Here are some points, one per row:
[ 46  -8   8  50 116 -50  30 -14   1  67  19 -34  96  60  39 -42  13  67
 -43 -22 -29  30 -49  12 -40 -14  -1  73 -14 -24 -29  44]
[ -7 -23  53  23 -44  28 102   0 -45   0   6  28 -49  12 -50  63  -2  95
 -23  51  63  21  26 -12  14   9  -6   8   9  30   3 -32]
[ 25  34  -6  20 -37   1 -48 -19  46  11  46  40  35 -12 -47  20 -13  23
 -13 -43  -4  24 -10 107 -18 -59 -42 -18 -42 -59   4  44]
[-34 -23  15  11 -14   5  15  -8  52   8  15  29  -6 -44 -22  60  -1  20
  50 -14  11  28  72  38 -11 -12 -77  43  11 -58   2  42]
[  6  -7  -3  42 -32  16  36   1  20 -41  28  46 -41 -16 -10  12  31  56
   9  20   5  -9 105   1  36  44   5  65  21 -23  52  69]
[-22  55 -46 -27  99  68 -64   0 -86 -33 -51  12  64  88  91 -70  10 -21
 -33 -13  71  55  14 -33  19 -21   0  31 -10 -69  -7 -20]
[   4   -8   11  -39  -49   -8  -18  -25   80  -19   21   46   -2  -20
  -51   69  -33    3   22   15   -9   15  -18   16  -26  -12   -2   46
  -19 -127  -19   46]
[  21  -31  -61  -40  -43  -24   23  -42    6  -44  -29  -42  -48   -2
   11 -113  -85  -33    8  -12   -4   -6  -12  -75   59   15  -12  -44
  -85   39  -22  -90]
[-25  -6 -14  -2 -40  16 108  17 -21  24 -14  32   3  -4 -11  58  18  29
  74   9  -8 -12  89 -16  15 -31  11  15  48  43 -18   3]
[-72 -18 -25  12 -27 -45  17 -23 -35 -29  -5 -50 -20 -11 -16  30 -48  15
  -3 -78  10 -45 -47 -27  40  58  52   6  51  65  32 -67]
[-16 -33  19  59 -29  62 115   4  71 -40  -9   9  26 -54 -10  28  34  42
  26  13  17 -40  53 -13  30 -12  37   5  16   0 -38  12]
[  7  59  -6  -3 -25  12 -43  41  45  50  78  17  21 -17 -23  29 -12   0
 -18 -11 -30  20 -14 115 -32  16  39  -1 -19 -54 -32  19]
[  34   42   -3   -3  -10  -37   46   15  -14   35   74   50   46  -36
   13    0   10  -45  -41   -3   -9   22  -42   60   14   -3  -12  -49
   14 -106   10   86]
[   5   17  -18  -65 -111  -35    0    4  -44  -45  -20   -2  -19   -8
   -8  -37   67  -15  -51  -47  -28  -29    3  -63  -36   25   -3   15
  -21   97  -21  -65]
[  -5    5  -15  -34  -30  -13   -1   -8   29   37   62   25  -42  -48
  -36   14  -11    2   -2  -17   13   12    8   80  -57  -33    2   52
   -5 -118  -26   34]
[-27  17 -60 -24  99  35 -36  11  67  47   1  -3  22 110  19  13 -28 -77
 -88  34  11  -1  18 -83 -35  12  -1 -24 -27  82  12  38]
[ -4  20  15   5 -51  -6 102  27  -6  -8 -34 -23  13  31 -65  46  29  42
  38  14  12  -6  12 -21  48 -62  20   6  -4  43  68 -41]
[  13    6  -27  -36  -42   -7  -52  -30   25   15   39   36    7    0
  -44   27  -10   39   47  -37  -31    7   -1   91   -4  -13  -38  -19
  -44 -107  -25   62]
[ 83  60 -43  38 127  13 -28 -49 -29  24 -73 -52 -46 -21 -64 -18   9 -38
 -26  28 -44  58  11 -15 -41 -14  24 -31  13  10 -58  25]
[ 37 -40  33 -35 -24 -12  34   0 -26 -31   0 -35  -5   1  20  69  37  -2
  -1 -10  82 -66 -10  21  92 -30  -4  42  27  97 -19 -16]
[-44 -56   3 -10 -27 -34 -29  45 -63   3 -77 -15 -23 -37  -1 -32 -78 -56
 -60   7 -64 -74 -27 -40  67  15 -40   7 -30  41 -32 -61]
[ -18  -52   54  -84  127  -46  -46  -47   20    3   35   37   75    9
  -19  -48   25   -6  -23    7   -7   24   33  -24  -70   -9   50 -111
   35   -1   30  -19]
[ -72  -18   -4   27   -4  -33  -54   35  -67  -23    4  -30  -65  -79
   50  -61  -24    0    9  -14   17  -17  -57 -127  -24  -32  -34  -27
  -79   61  -31   -3]
[  -5   23   45  -53  120   71  -13   14   -8    7  -13   47    5   26
  -47  -99   23  -56   43    1   18  -26 -111  -19  -18   99  -41   -7
   35   16   -4  -16]
[ -57  -22  -16   19  -25  -37   -8   19  -43  -86  -54 -127  -13   41
   22  -17   -3  -90    0   42   29  -36  -33    7  -87   54  -57  -45
  -17   37   -2   -3]
[-33 -22 -44  36 -18 -21 -26   6  64  26  19  73 -24 -17 -58   4  14  10
  28  38  23 -47  34  86 -21 -42  -2  51   3 -76  25  15]
[  7  37  11  11 -19  15   2  -4  38 -31  70  15   3 -14 -40  37 -17  50
  74  53  -6 -40  69  -7  15 -25 -16  60  37 -28   7  37]
[-17 -10  32  11 -25  57  73  70  34 -21 -10   4 -44  12 -15  34   9  65
  38   9 -20 -22  69   8  25 -22  23  26  19 -14  51  54]
[ -16  -53  -19    6 -117   -1  -46  -19  -32  -24  -45  -51  -57   48
   -3  -50  -49  -15  -68  -43   -9   10  -43  -53   19  -53  -14  -57
  106   61  -32  -27]
[-25  45 -10 -35  60   0 -58 -44  46  39 -78 -35 -25 -17 127 -13  28  44
 -51  17 -19 -52 -25 -15   2  56 -40 -69   7  11  38 -42]
[ 97  94  93 -12  20 -62 -17   6  32  81 -17  -3  43 -16  34 -55 -12 -35
  26 -14  49  93  23  45  -7  36  44   4  26 -23  12  21]
[-19 -47 -25  -5 -82  28   7  -2 -52  26   2 -90   7 -29  -4  -9  63  19
   9  26  -6  26 -44 -25  78  -8  44  18  24  71  56 -13]
[123 -15 -16  61  47  75 -73  14 -43  44  -2  20 125 -14   7 -14 -41 -30
   1 -25  22 -29 -17  -7 -75  47  26 -26 -12 -52  55 -24]
[ 64  37 -44  -7  47 -41 -43  57  33 -37  20  76  57 -18  41  54  -9  27
  12  23 -22 120 -63  72 -19 -16  19 -15  17  -5   7  19]
[  5 -38  21  80  52 -33 -51  43 -16   7  30 -35 -74  79  51   3  52 -55
   1 -47 -28 -21  -1 -90  12  40  20 -47 -40 -29 -51 -77]
[ -17   -3   55    9   13   27  -10  -69  -31  -30    7  -19  -48   16
  103  -48  -11 -105  -15   22  -95    6  -38    6  -11  -21  -46   12
   -3   82   19  -75]
[-41 -19  36  -4 -54  16  54 -27 -53 -14 -44  23   0  -2 -12  55  15  32
  44  22  19   5  22   3  50  17  70   3 -48  87 -18  20]
Along one direction, these points spread out more than along any other. Where along it does each point below lie, from 0 to 99? 50 is the average, and the first point above lies past it. One standard deviation of the points above along it is 16.
[-19 -47 -25  -5 -82  28   7  -2 -52  26   2 -90   7 -29  -4  -9  63  19
   9  26  -6  26 -44 -25  78  -8  44  18  24  71  56 -13] 38
[ 25  34  -6  20 -37   1 -48 -19  46  11  46  40  35 -12 -47  20 -13  23
 -13 -43  -4  24 -10 107 -18 -59 -42 -18 -42 -59   4  44] 72
[  -5   23   45  -53  120   71  -13   14   -8    7  -13   47    5   26
  -47  -99   23  -56   43    1   18  -26 -111  -19  -18   99  -41   -7
   35   16   -4  -16] 41
[ -17   -3   55    9   13   27  -10  -69  -31  -30    7  -19  -48   16
  103  -48  -11 -105  -15   22  -95    6  -38    6  -11  -21  -46   12
   -3   82   19  -75] 29
[ -57  -22  -16   19  -25  -37   -8   19  -43  -86  -54 -127  -13   41
   22  -17   -3  -90    0   42   29  -36  -33    7  -87   54  -57  -45
  -17   37   -2   -3] 29
[-16 -33  19  59 -29  62 115   4  71 -40  -9   9  26 -54 -10  28  34  42
  26  13  17 -40  53 -13  30 -12  37   5  16   0 -38  12] 58
[  -5    5  -15  -34  -30  -13   -1   -8   29   37   62   25  -42  -48
  -36   14  -11    2   -2  -17   13   12    8   80  -57  -33    2   52
   -5 -118  -26   34] 73
[ -4  20  15   5 -51  -6 102  27  -6  -8 -34 -23  13  31 -65  46  29  42
  38  14  12  -6  12 -21  48 -62  20   6  -4  43  68 -41] 50
